One hidden turn or mirror swaps the rows below in pairs. Which row is each named row swapped with?
The rows were stretched afterwards, more along some directions than others.
q24: -2; 13; -12; 8; -5; -2; 6; 0; 0; 4; -18; -15; 0; 12; -14; -3; -9; 4; -13; -7; 6; 34; -13
q424: -3; -12; 4; -2; -12; -4; 2; -12; -1; 22; -7; -3; 11; -1; 2; -20; -6; -2; -14; -10; 0; -3; 0
q609: 12; 3; -9; -7; 5; -20; 0; 14; -3; -10; 10; -8; 4; -27; -4; -5; -13; -3; 0; 11; -8; 2; -3
q506: 1; 11; -23; 8; -9; -6; -4; -5; -1; 11; -13; -9; -4; 12; -13; -4; -5; 7; -17; -7; 9; 26; -3
q772: 3; -7; -2; -8; -12; 3; 6; -21; -2; 20; -2; 3; 17; -2; -8; -15; -2; -10; -12; -3; -5; -5; 16
q585: 0; 7; -15; 6; -3; -11; -8; 4; -8; 2; -18; -6; 4; 14; -15; -1; -5; 6; -10; -4; 1; 33; -3
q829: 7; 12; 13; -2; 7; 17; 6; -17; -5; -6; -11; 10; -12; -1; -19; -23; 5; -1; -13; 2; 4; -4; -1
q358: 4; 9; -6; -4; 0; -11; 6; 14; -1; -6; 1; -2; -5; -22; -6; -4; -15; -15; 10; 4; -2; 1; -11
q851: -4; 13; -19; 2; -15; -7; -1; 7; 7; -1; -19; -1; 1; 10; -25; -5; -8; 12; -21; 4; -6; 19; -2
q556: -1; -6; 8; -15; -14; 8; 6; -29; -6; 16; -4; -4; 4; 4; 1; -18; -15; -20; -16; -9; 10; 6; 0
q107: -4; 15; -5; 3; -5; 25; -18; -11; -3; -9; -16; -4; -11; -9; -2; 7; 0; -10; 1; 6; 20; -3; -3
q375: 11; -9; 14; 0; 18; 8; -20; -4; -8; -8; -7; -8; 3; 14; 8; 20; 24; -6; 15; 18; 3; 1; -3
q956: 21; -2; 0; 9; 27; 12; -16; -10; -8; -9; -12; -1; 6; 8; -6; 23; 16; -11; 6; 4; 19; 11; 3
q212: 10; 5; -1; -1; -1; -18; -5; 15; -9; -9; 7; -1; 3; -26; 12; -3; -18; -2; 12; 5; -9; 2; -8
q410: 6; -3; -5; 17; 15; 9; -18; 3; 3; -6; -23; -13; 0; -1; 1; 37; 15; -2; 18; 5; 11; -5; -2
q873: 4; 9; -8; -10; -4; -15; 1; 20; -4; -10; 10; -6; 3; -23; 6; -1; -12; -12; 5; 15; 0; 5; -15
q299: 18; -2; 10; 3; 26; 5; -17; -14; -5; -5; -25; -3; -8; 7; 0; 22; 25; -1; 12; 5; 12; -1; -3
q327: -3; -7; 10; -4; -14; 3; -2; -12; -9; 21; 4; 7; 21; 1; 4; -27; -4; 2; -2; -2; -1; 6; 5
q6: 3; 16; -16; 3; -7; -9; -1; -4; 0; 4; -16; -7; -3; 16; -20; -7; -7; 8; -18; -6; -2; 26; 1
q425: 15; 6; -11; -5; 2; -16; -11; 18; -4; -9; 5; -7; 6; -27; 0; 2; -10; -2; 4; 5; -6; 7; -5
q946: 1; -4; 8; -10; -13; 4; 1; -22; -7; 22; -8; -4; 13; -1; 6; -19; -5; -3; -3; -5; 4; 5; 4
q113: 11; -11; 14; 6; 30; -3; -10; -11; -16; 2; -12; 7; 5; 13; -1; 3; 14; 1; 13; -5; 6; 11; 5
q402: -4; 9; -20; -2; -15; -2; 0; 3; 1; 8; -18; -12; -3; 10; -19; -2; -8; -2; -16; -2; 3; 24; -13
q941: 18; -4; 4; 8; 18; 3; -13; 2; 0; -13; -28; 7; 4; 6; -5; 26; 19; 10; 4; 4; 18; 5; 14
q513: -4; -9; 8; -3; -9; 4; 1; -14; -9; 25; 3; -1; 16; -2; 6; -21; 4; -8; 5; -1; 1; -3; 8
q422: 5; 1; 10; 2; -3; 18; -13; -12; -11; -6; -12; 2; 0; -8; -5; -8; 2; -13; -14; 11; 17; 0; -12
q882: 6; 11; -17; -2; -6; 17; -13; 6; 5; -12; -2; -1; 8; -8; -12; -1; -7; -4; -17; -1; 18; 3; -5
q760: -2; -9; 6; -4; -12; 5; 2; -21; -6; 18; 6; -1; 18; -3; 3; -22; -8; -1; -14; -7; 1; 2; 4
q138: 18; 3; 15; -16; 0; 0; 8; -2; 10; -21; -4; 7; 6; -9; -4; 10; 3; 6; 3; 4; -19; -14; 12
q594: 2; 6; -13; 9; -9; -6; 3; -8; -3; 10; -21; -7; -3; 12; -14; -8; -10; 6; -16; -9; -2; 27; -4
q611: 22; -9; 24; 0; 6; -3; 5; -8; 1; -8; -6; 8; 3; -2; 0; 9; 16; 2; 2; -8; -16; -19; -1
q658: -12; 12; -3; -2; -10; 26; -6; -6; 11; 7; -13; -1; -1; -5; -10; -7; 0; -1; -12; -5; 17; 8; -7
q492: -10; -1; 7; -4; -7; 24; -8; -18; -4; -3; -4; -4; -3; -5; -4; -7; 4; -19; -9; 17; 2; -9; -11
q796: 3; 5; -11; -9; -3; -22; -4; 26; 1; -14; 3; -5; 10; -28; 1; -1; -13; 5; 5; 20; -9; 5; -3
q84: 11; 8; -9; -6; 1; -9; -12; 13; -7; -9; 1; 7; 2; -27; 1; -1; -8; -12; 14; 14; 0; 1; -10
q270: 3; 14; 4; 4; -6; 20; -10; -15; -13; 3; -14; 7; -8; -13; -1; -9; -8; -13; -9; -3; 23; 6; -9
q915: -13; 14; 2; 1; -12; 23; -3; 0; -4; -6; -15; 8; -1; -13; -5; 3; -1; -13; 2; 10; 16; -3; -5
q309: 4; 12; -17; 8; -6; 0; -12; -1; -3; 0; -24; -9; 1; 11; -9; 4; 3; 13; -8; 2; 10; 32; -11
q172: 5; -16; 2; 10; 15; 6; -16; 8; 4; 5; -14; -2; 9; 7; -3; 22; 18; 4; 10; -7; 16; 13; -2
q579: 21; -7; 20; 0; 6; -9; -5; 7; 6; -9; -13; -2; 5; 1; 2; 10; 15; 14; -2; -12; -20; -13; -2
q169: -4; 0; 0; -18; -21; 4; 7; -21; 2; 13; -3; 1; 9; 2; 6; -15; -15; -8; -7; -9; 7; 6; 16
q538: 16; -7; 18; -1; 12; -3; 7; -8; 7; -2; -10; 5; 3; -1; -8; 5; 24; 13; 8; -6; -22; -14; 6
q692: 19; -10; 4; 16; 23; 4; -14; -9; -11; 3; -25; -5; -7; 4; 1; 24; 17; 1; 8; -5; 23; 13; -4
q321: 2; -10; 11; -4; -6; -4; 7; -16; 0; 21; -3; 3; 16; 1; -3; -26; -1; 2; -6; -6; -5; 1; 13
q967: 18; -5; 18; 6; 11; 5; 0; -6; 2; -1; -4; 3; 7; 6; -6; 9; 25; 9; 3; -10; -20; -17; 2
q234: 22; -6; 19; -5; 12; -5; 2; -8; 5; -3; -11; 3; -1; 4; -5; 9; 21; 7; 6; -10; -17; -14; 13
q559: 21; -8; 12; -10; 2; 0; 4; -7; 10; -14; 1; 2; 11; -6; -3; 14; 0; 5; -4; -13; -17; -12; 7
q546: 11; 6; -15; -3; 17; 1; -19; 5; 4; -8; -18; 0; 3; 10; -4; 25; 12; -3; 11; -10; 13; 10; 9
q159: 15; -7; 20; 3; 7; -5; -1; -3; 11; -5; -9; -1; 9; -1; -4; 6; 14; 23; 0; -13; -27; -14; 5
q367: 12; 15; -11; -10; 5; -12; 4; 10; -1; -10; 8; -2; -5; -25; -10; -12; -10; -4; 0; 16; -3; -1; -7
q627: -2; 11; -4; -2; -9; 19; -16; -7; 0; -6; -17; 13; 5; -17; -8; -1; -11; 1; -9; 1; 15; -6; 4
q677: -2; 14; -2; 10; -10; 23; -10; 1; -1; -9; -13; -3; 5; -8; -7; 5; -3; -15; -8; 10; 14; 0; -6
q219: 18; -3; 13; -1; -2; -4; -10; 4; 2; -11; 1; -1; 10; -5; 10; 17; 13; 15; 7; -1; -15; -20; 10
q444: 20; -7; 22; -11; 8; 0; 3; -10; 4; -16; -6; -6; -5; -2; 5; 16; 7; -2; -1; -8; -8; -12; -4
q284: -9; -6; -1; -11; -22; 3; 5; -19; -2; 10; -4; 5; 15; 0; 2; -12; -18; -4; -6; -1; 2; 5; 13
q773: 8; -3; 0; 8; 14; 15; -5; 0; -4; 2; -16; 3; 5; 7; -11; 19; 17; -4; 11; 10; 22; 5; 0

Swapped with q234: q760
Swapped with q946: q611
Swapped with q772: q219
Swapped with q546: q882
Swapped with q159: q321

